Here are some points:
 45|-34|-12| -2|-15|-22| 15| 62
 63|-24|-33|-36|-22| 28| 24| 32
-66| -2|127|127|-23|-64|-19| -3
-10|-60|-26|-40|-51| 28|-61|-45
-21| 60|-27| 15|  0| 72| 36|-53
-27|-47| 78| 70|-21|-59|-42| 18
 29| 13|  2|-31| 29| -2| 10| 16
 64|-24|-30|-34|-20| 27| 23| 29
-55|-11| 84|-39| 98|-55|-54|-27
 11| -6| 16|-13|-18|  7|  7|-25
 14| 20|-17|-16| -3| 23| 42|-25
-35|  8| 20|-20|-37| -4|-21|-43
Here are 20 more points, each followed by its number:
 -4| -8| -1| 25| 11|-51| 22| 79 0
-57|-34|-62|-36|-51| 87|-62|-48 1
-52| 24|-16|  1| -1|-50|-27| 21 2
-68|  2|116|127|-37|-63| 16| -1 3
 -1| 17| 15| 35| 12|-30| 87| 40 4
 -2|-62|-25|-39|-51| 23|-60|-33 5
 -6|-43| 33| 94|-24|-48| 20| 30 6
 -4|-60|-19|-39|-52| 22|-62|-40 7
  2| 16| 21| 30| 23|-30| 68| 38 8
-65| 49|-49| 11|-44| 67|-36|-48 9
-51|-38|-58|-39|-52| 74|-62|-51 10
-31|-46| 48| 84|-39|-57|-18| 34 11
 23| 35| -6| 17| 11| 62| 67|-57 12
-12|-28|  9|-33|-26|-14|-52| -5 13
-22|-19| 14| -8|-42| -1|-15|-30 14
-48|-62|-27|  5|-52|-35|-61|-45 15
-36|  5|  5|-15|-41|  3|-20|-47 16
-52| 64|-36|  2|-20| 64| -8|-53 17
 15| 46|  0|-43| 62| -8|-31| 23 18
 11|-65|-18|-39|-50| 20|-61|-26 19
Which two of these numbered points are nearest to each point below by angle, seen from the average point of the first points? Their numbers follow each, nearest first.
-62| 29| 77| 31|-21|-42|-33|-40 > 3 16
 43| 35|-21|-40| 49|  6| -4| 50 > 18 0
 60|-20|-33|-35|-21| 30| 19| 23 > 19 5
 43|-37| 69| 61| 69|-52|-16| 30 > 6 11
-24| 44|  4|-29|-10|  7|  1|-43 > 17 16
-24|-20| -2|-11|-46| -2| -8|-15 > 14 16
 -8|  8| 57| 83| 21|-42| 43|-32 > 3 6
  3|-35|103| 83| 27|-57|-22| -8 > 3 11
 24| 14|  5|-36| 76|-12|-22| 28 > 18 0
 38| 38|-21|-42| 48|  6|  1| 38 > 18 0
